In the data rows, the value 128 means zero.
Here are some points:
[161 147 150  73 174 119 101 153 108  98 108 154]
[116 152 159 106 176 130 132  93 138 161 118 121]
[148 137 191  76 183 140 208 126  87 127 106 117]
[112 111 210 102 187 142 175 140 152 151 105  45]
[108 130 231  61 130 135  71 155 146 131  70  78]
[163 116 172  91 116 164  63 139 149 150 115 155]
[101 102 181 103 136 135  20 174 131  63 108 124]
[124 145 202  72 144 135  63 158 159 135 114  84]
[ 99 111 243  73 146  79  46 176 197 150  78  96]
[181 145 205 151 229 128  79 156 174 123 147 107]
[178 154 161  85 128 140  69 153 117 100  65 130]
[139 129 132  96 112 131 135 106 161 124 119 161]
[ 60  88 130 130 170  99 154  84 135 180 128  53]
[119  50 105 157 147  91 123  90 122 166 226  98]
[ 94 140 158 127 209  81  83 165 107 158 137  66]
[ 11  64  96 114 169 143 103  74 115 172 171 107]
[164 154 128 136 169  97 102 155  88  35 100 148]
[181 180 163  75 130 115 102 195 132  48 101 164]
[163  74  96 126  99 155 191 134  90  52 200 151]
[222 202 133 115 170 128 123 178  93  53 130 103]
[ 48 143 108 118 193 142 129  63  92 185 156  73]
[ 96 159 173 102 130 144 166 121 107 149 116  86]
[109 135 121  99 157 117 142  84 132 175 109  79]
[ 64 143 105  75 149 107  49 134 158 127 123 152]
[113 100  99 119 148  86 166 123  98 139 163 133]
[ 81  69 103 124 124 136 159 104 144 141 152 109]
16 more points follow, each with its number after it:
[134 129 176 109 155 146  76 159 194 166 143  86] 0
[209 151 162 129 166 166 128 190 102  36 175 159] 1
[174 161 125 140 225 119 115 124  91  79 109 164] 2
[194 118 174 117 107 115 198 163  97  75 156 124] 3
[104 160 141 121 204  90 105 160  97 169 139  99] 4
[166 108 161 105 135 153  28 152 156  55 146 151] 5
[218  84 187 116  92 172 162 114  94  71 169 189] 6
[158  93 179 110 123 179 182 106  88 103 181 149] 7
[160  24 152 162  99 174 177 164 117 140 248 105] 8
[115 111 232  94 144 133 130  97 135 140  58  66] 9
[148 132 124 105 172 141 180  87  85 120  96 118] 10
[208 141 137 175 119 115 160 173  94  44 145 154] 11
[130  93 126 147 126  86 164 128 131 127 161 106] 12
[139  61  81 169  66 113 182 136 137 129 192 134] 13
[114 152 134 127 178 124  76 159  94 119 204  92] 14
[ 87 103 184  97 157 110 104  92 154 181 100 103] 15
Which of these numbered points is nearest to each point below, ignoring the direction in which the first points spread most? Its number follows each.
[ 80 103 169 112 175  98 129  64 162 175 109 104] > 15
[198 196 135 143 119 128 162 169  85  51 159 139] > 11
[189  90 200 153 121 112 159 135  97  93 181 137] > 3
[ 26  59  88 122 183 142  89  75 150 149 190 100] > 5
[144 144 214 126 152 110 174 102 116 119  66 119] > 9
[ 92  87 150 133 124 157 124 127 207 119 138  87] > 0
[167 119 190 107 113 129 164 162  99 119 184 131] > 3
[165  82 114 160  82 159 209 142 133 114 179 151] > 13
[ 37  63  80 108 168 121  20 139 125 135 167 109] > 5
[205 144 192 144 235 120  70 164 139  54 108 178] > 2
[163 131 109 187 119 131 153 205 141 119 178 109] > 13
[235 216 141 162 190 139 134 148 128  71 115 125] > 2
[155  18 132 185  68 150 175 176 129 126 255 112] > 8
[141  80 138 121 117  69 138 142 138 154 174 103] > 12
[206  89 182 137 140 115 145 167 107  86 190 131] > 3
[ 45  90 157  96 181 134 129  93 102 193 134  94] > 15
[ 56 102 164  84 175 133 146 105 135 207 141  86] > 15
[241  71 170 172  97 153 159 117 130  49 131 168] > 6
[164 156 168 104 153 140 194 103 102 110 100 121] > 10
[154  40 144 156  74 146 179 187 153 132 230 102] > 8
[180 132 138 131 154 126 132 193  78  34 166 114] > 1
[ 98 122 103 103 159 121  56  95 146 145 133 138] > 5
[231 131 157 137 126 160 164 134  83  82 168 110] > 3
[ 90  83  89 138 164 156 130 100 107 160 207 121] > 5
[108 138 155 136 220  88  85 170 124 153 122  90] > 4
[118  73 100 115 118 121 167  96 138 148 151 105] > 12
[181 170 170 109 167 134 204 113 122 102  87 101] > 10
[ 93  91 113 134 127 145 128  37 112 157 145 159] > 5
[124  46 112 197  80 143 155 129  97 146 246 123] > 8
[119 159  95 104 158 119 193  64 147 155  97  81] > 10
[127 117 136 108 177 122  25 140 108 140 137 162] > 5
